128 stands for zero in the data rows.
Some points:
[157 179 176  81 180   8 122  80  90 178 159  87 255  95  90 159 162  93
 121 211  60  34  90 182  44  77 148 250 127  20 147  96  57 130 147  81
 186 154 136 123 171 255]
[140  87  54   0  97 110 167 219 108 116 134 136 120  62 157 215 136 169
 122 125 139 173 117  81 121 174  87 187 171  31 203 124  94 125  90 143
 106 148 183 153 147 147]
[ 57 223 217 194  93 122 104  48 176 129 173 131 212  90  71  97 161 176
 134  98 135 145 156 155 200 178 164  68 186 163 170  80 124  81 131 130
 132  67 118 105 128 187]
[131 242  60 136 146 255 100 129 128 135  56 136 124 168  93 159 132 140
 124 100 103 249 142 142 175 131 217 168  89 153 152 140  83 171 129 189
 235 118 177  64 121 145]
[ 80 153 146 127 133  61 125  93 131  98 168 172 115 119 111  70 144  97
 123 158 148 146 204 137 208 167 183 149 155 201 114  92 115 100 113 153
 161 137 127 137 136 174]
[128  80 110 250   0 158 186 204 120   0 168  59 114 168 101 118  90 129
  84   7 141 145 161  78 175 201  82   0 100 250 184  88 126 151 219 153
 130 105  31 125  90   0]
[132 150  88  72 123 191  98 159 146 193 176 209  95 138  82  95 122 130
 137 180 123  49 156 103 158  66 143 146  58  66 139 112 160  80  70  99
 212 194 172 187 121 156]
[143 101  99 169  30 108 183 183 184  52 153 213  85 111 113  85  83 112
 105  94 124 193 255 120 163 127  94  49 166 151 150 110 140 150 161 156
 122 105  92  99 104  75]
[176 181 126 190 123 255 123 154 149  62 145  91 168 130  56 224 161 130
 137 144 104 210 205 124 120 114 209 212  66 193  79 187 126 141 113 143
 111 205 116  89 129 229]
[157  69 143 172 102 117 152 109 155 109 149 108  89  71 167 164 121  98
 110 111 105 230 133 159 157 133 166 112 175 135 119 162 126 116 139 122
 139  86  90  76 138 132]
[153  59  30  64 214  61 153 108 109 174  76 197   0 216 189 187  58 114
 163 107 109 173  83 126  36  80 166 138  69 100 120 158 194 148 122 114
  33 134 149 155 184  91]
[ 62  92 243 120 151 131 140 106 154 165 135 120 128  75 148  22 157 151
 109 166 115  57  94 145 105 132  78  93 181 164 103 135 128  75 124 123
  73 126  97 140  98  82]
[125  43 105 123 104 146 160 191 189 182 199 189  49 142 208  17  56  42
 102  72  73  77  57 113 161 222 190   0  57 177 171 129 167  74 145  95
 107  57 121 131 147  42]
[169  79 108  43 168  55 139 168 119 169 120 130  90 142 150 177  66  93
 153 139 159 138 171 134 160  83 185 111  89  71 181 141 166 169  77 148
 121 207 135  99 124  63]
[119 142 176 255 119 222 158 126 191 114 144 193 177 165  63 100 105  48
 145 108 133  82 108 114 124 143 140  81 206 124 148 117  93 137 127 120
  68 131 124 175 126 120]
[122 216 135 250 156 237  91 122 111 133  70 147 155 226  55 150 150 161
 128 122 203 109  90 125 145 117 106 152  80 171  96 135 141 133 114 114
  74 105 167 141 100 156]
[167  80 131 118 178  65  76 113 101 216  97 119  93 173 148 116 111 106
 132  86 139 160 106 193  97  84 101  98 129  98  98 139 120 131 168 131
  75 106 175  71 113  94]
[120 208 134 162 171 219  59 124 135 106 114  70 200 112  54 143 180 130
 148 122  98 205  84 115 120 133 151 121  42 129  83 137 131 146  76 162
 104 177 175 123 107 127]
[151  73  43 127 154  54 144 171 104 150  32 115  28  99 251 142  78  82
 129  98 110 157 119 159  94  67 112  91 153 103 120 171 158 177  91 145
  68 201 113 121 163 159]
[ 95  98 117  58  74 141 140 124 134 137 172 235  96 161 148 120  82 155
  88  86 143 141 171 119 163 151 152  69  83 170 170  55 128 117 156 190
 197  73 144  94 133  16]
[186 122 160 103 116 110 228 143  93  91  84 113 127 139 148 216  76 103
 150 141 164  62 127 187  88 112 126 121 110 157 114 166 147 143 119 117
 105 103 118 162 126 115]
[106 173  67 183  77  71 179 150  50  62  89  60 106  84 114 179 173 181
 134 118  88 130 197 167  98 126  67 139 126 196  25 133  81 146 120 124
 129 113 107  80  86 242]
[106 103  69 131 121  61 152 140  82 111  90 105 101 195 150  38  70 210
 110 144 175 121 155  83 146 167 104 153  84 196 195 101 124 158 156 166
 166  58 114  84 114  83]
[106 112 174 255  41 168 154 124 137  89 147  56 125 120 155  95 136 130
  70 115 106 157 134 130 141 124  41  94 156 249  58 188 156 159  96 104
  93 110 105  49  81 188]
[152  86 147 127  78 102  90 117 122  50 127 145  98 150 104 146 164 106
 119 109 197 173 143 128 122 178  87 146 140 110  85  31 147 120 148 123
 130  82 108 133 157 113]
[181 136 109 157 118 242 165 135 142 132 163  74  82 107 148 113 141 115
 116 102 104 140  55 136 135  97 215  95  69 110 164 115 134 125 157 135
 116 129 120 153 122 139]
[193  59  66 146 135 127 156 144 125 181  95 159 152 102 158  94 149 110
 133 147  61 109  62 137  98 117 119 109 157 129 115 171 125 121  87 118
  93 157 126 147 136 130]
[ 74 119 148 122 104  59  99  98 133 165 157 132 159 101 126 137 232 180
 144 167 143 119 147 155 122 130  98 146 161 145  84 139 127 120  79 156
 136 164 129 156 129 200]
[ 66 213 230  93 255 129 114  69 128 200 150 138 224  68 116 154 191 158
 162 216 128  21  51 172  63  39  99 255 177  43 119 180 140  92 106 167
 132 187 184 182 118 255]
[115 171 151 130 152 119 102 125 137 113 131  83  93 132 142 127 130 134
 114 122  93 100 178 128  88 161 132 116 162 148 165 144 110 131 106 128
  99 108 144 131 127  17]
[159 120  75  98 203 136 145 101 126 144 139 101 189 151 131 190 109 104
 140 129 145 159 125 129  56 109  99 114 133 101 134  72 133 154  77 142
  99 131  97 158 135 156]
[105 109 195  89 141 173  56  95 119 159 127 199 154 155  85 122 101 123
 145 137  90  95 177 106  99  65 156 157 156  80 145 158 145 127 162 120
 152 136 145 182 146 182]
[ 94  69 157 128 214 182  75 120  73 106 118 193  64 212 115 182 111 101
 137 134 195 232  99 114 106  83  89 115  87 139  78 126 189 149 127 144
  51 237 115 138 138 115]
[135  89 101  67 191 160 125 101 122 132 127 154  26 142 127 160 127 125
 124 122 182 123  83 133 152  87 160 142 152 144 123  90 156  94 174  92
  69 105 133 110 154  86]
[ 71 132 217 112  74  62 209 145  98  65 141  80 184 150  68 131 128 141
 128 113 150 119 208 121 128 196 178 161 130  50  94 147  76 135 131 127
 216 117 118 175 154 155]
[106 199 145  95 129 184  95 118 151 123 139  78 228 136 124  38 149 101
 106 154 119  71  71 121 129 131 132 110 131 196 171  56 139  82 140  56
 126 114 152 132 126  81]
[109 198 129 186 136 130 104 100 132 110 169 144 170 111 106  57 112 150
  89 160 140 148  91 129 100 135 131 125 124 171 150 134 102 111 167 115
 199  63 135 112 143 132]
[ 42 133 176 185  74  21 159  82  58  88 100 104 182  84 150 218 212 148
 100 156 123  76 141 144  75 119  97 162 168 134  90 139  84 200 109 130
  98 116  67 111  93 140]
[123 255  76 170 172 204  92  80  89  42  50  52 181  80  53 200 187 216
 162 122 134 127 231 100 160 131 110 195 105 153  79 127 102 188  86 157
 147 170 129  87  84 250]
[110  95 224 127 142 108  46 134 193 205 147 172  15 116 173   0  57 101
  91 108 182  92  97  85 188 109 201  73 147  73 201 130 176  42 161  89
 172  80 179 186 131   0]
[173  96   0  49 124  73 162 139  92 187  93  82 137 104 140  96 128 135
 125 126 116 130 107 106  76 177 150 173 150  68 158 173 127 169 197 144
 166 129 127 127 145  74]
[123  67 183 157  93 159 189 140 165  76 113 110 157 146 127 207 137 142
 132 140 151 136 182 120  70 135 142 172  77 128 124 146 135 132  95 107
  89 162 122 137 139 179]
[ 91 172 108 154 194 141 128 120 111 113 110 121 158 115  91 157 218 155
 185 186 112  91  33 179  30 110  90 171 114 146  50 133 123 130 103 108
  89 187 102 121 135 235]
[ 60 205 255 230  94 178  71  62 177  41 142  77 187 139  53 122 146 159
 128 174 145  63 157 133 184 149  57 109 118 144 101 104  98  33 113 135
 209  87 160 135  59  99]
[168  88  56 112 117  78 135 114 103 148 130  95 132 106 176  61  96 223
 129 146  98 117 102 113 146 143  79  99 143  95  86 138 148 104 156  76
 138  80 118  75 138  85]
[134 110  96  39 154  65 121 180 114 154  80 201  50 141 187 197 136  80
 142  64 108 224 160 121 108 115 151  97 153 168 143 165 136 139 109 190
  82 149 141 108 128 119]
[137 118 157 160 138  47  98 126 182 167 138  90 121  72 136 153 185 140
 140 108 106 110 107 142 137 142 143  99 159  84 120 181 112 107 134 125
 117 155 106 107 148 188]
[ 40 230 246 255 108 255  78  99 167  63 220  66 228  75  44  52 147 189
 125 146 172  74 153 120 236 153  95 113 141 147  85 124  86  40 119  74
 152 107 138 170 105 108]
[157  75 104   0  83 104  66 126 145 208 163 247 138  87 149  51  95 103
 111 145 154  47 165  54 174 108 120  86 135   7 201  62 119 124 165 131
 204 107 112 174 170  58]
[181 158 100 169 124 131  88 134 143 164 125 192  94 122 173  83 143 131
 165 142 149 128 203 141 183 137 172 101 175 121 144  88  85 106 106 145
 171 106 118 146 136 116]
[125 138 207  94 123  63 100 104 173 200 105 147 149 179 152  67 134  71
 145 137 116  54  49 145 182 108 106 140 108  77 124 119 169  91 114 115
 140 148 121 174 110  89]
[146 168  82  58 102 121 158  97 104 159 139 115 182 124 103 126 126 153
 108 126 197  52 148  67 137 173  97 120 139  49 149 105 112 143 152 146
 209  51 131 116 127 103]
[200 104 136 106 160  62 117 182 164 111 126 119 115 174 168  91 129 110
 109 123  99 167  96 105 177 142 121 162 136  93 133 135 134 172 141 191
 102 182 122 126 129 150]
[214  41   5 126 206  63 180 199 100 180 126  83  76 173 213 230  81  87
 172 129  85 137  59 153  60  75 107 162 132 155 134 192 180 223 155  87
   0 134 130 100 141  43]
[151 114  97  46 107 138 147 122 142  98  94 110 132 113 132 137  91  90
 158 142  96 196  51 107 137 147 136 135 122 137 160 119 105 110 116 113
 163  98 124 139 121 130]
[175  68  67  86 130 150 148 153 102 123 121 181  86 109 162 175 115 135
  95 110  95 171 110 149 116 140 108 152 109 139 154 157 111 150 165  58
 135 143 149 115 171 190]
[ 96  95  67  82  73  86 146 146  68 123 141  61  79 120 143 141  81  97
 160 104 115 151 125 118 123 145 108 166 128 144  94  97 141 172 132 128
 171 154 110 147 114 145]
These points spread out most along one direction. Take the direction at right angles to it along which they spread out most. Go by this last direction. Where along it does each point below lie, from 0 to 99? 50 is the average, and the first point above lies past it. One standard deviation of the points above along it is 16.
[132 150  88  72 123 191  98 159 146 193 176 209  95 138  82  95 122 130
 137 180 123  49 156 103 158  66 143 146  58  66 139 112 160  80  70  99
 212 194 172 187 121 156] 50
[ 40 230 246 255 108 255  78  99 167  63 220  66 228  75  44  52 147 189
 125 146 172  74 153 120 236 153  95 113 141 147  85 124  86  40 119  74
 152 107 138 170 105 108] 25
[135  89 101  67 191 160 125 101 122 132 127 154  26 142 127 160 127 125
 124 122 182 123  83 133 152  87 160 142 152 144 123  90 156  94 174  92
  69 105 133 110 154  86] 50
[106 112 174 255  41 168 154 124 137  89 147  56 125 120 155  95 136 130
  70 115 106 157 134 130 141 124  41  94 156 249  58 188 156 159  96 104
  93 110 105  49  81 188] 43
[146 168  82  58 102 121 158  97 104 159 139 115 182 124 103 126 126 153
 108 126 197  52 148  67 137 173  97 120 139  49 149 105 112 143 152 146
 209  51 131 116 127 103] 43
[120 208 134 162 171 219  59 124 135 106 114  70 200 112  54 143 180 130
 148 122  98 205  84 115 120 133 151 121  42 129  83 137 131 146  76 162
 104 177 175 123 107 127] 59
[134 110  96  39 154  65 121 180 114 154  80 201  50 141 187 197 136  80
 142  64 108 224 160 121 108 115 151  97 153 168 143 165 136 139 109 190
  82 149 141 108 128 119] 58
[175  68  67  86 130 150 148 153 102 123 121 181  86 109 162 175 115 135
  95 110  95 171 110 149 116 140 108 152 109 139 154 157 111 150 165  58
 135 143 149 115 171 190] 59
[151  73  43 127 154  54 144 171 104 150  32 115  28  99 251 142  78  82
 129  98 110 157 119 159  94  67 112  91 153 103 120 171 158 177  91 145
  68 201 113 121 163 159] 67
[151 114  97  46 107 138 147 122 142  98  94 110 132 113 132 137  91  90
 158 142  96 196  51 107 137 147 136 135 122 137 160 119 105 110 116 113
 163  98 124 139 121 130] 50
[123 255  76 170 172 204  92  80  89  42  50  52 181  80  53 200 187 216
 162 122 134 127 231 100 160 131 110 195 105 153  79 127 102 188  86 157
 147 170 129  87  84 250] 72
[200 104 136 106 160  62 117 182 164 111 126 119 115 174 168  91 129 110
 109 123  99 167  96 105 177 142 121 162 136  93 133 135 134 172 141 191
 102 182 122 126 129 150] 55
[ 94  69 157 128 214 182  75 120  73 106 118 193  64 212 115 182 111 101
 137 134 195 232  99 114 106  83  89 115  87 139  78 126 189 149 127 144
  51 237 115 138 138 115] 60
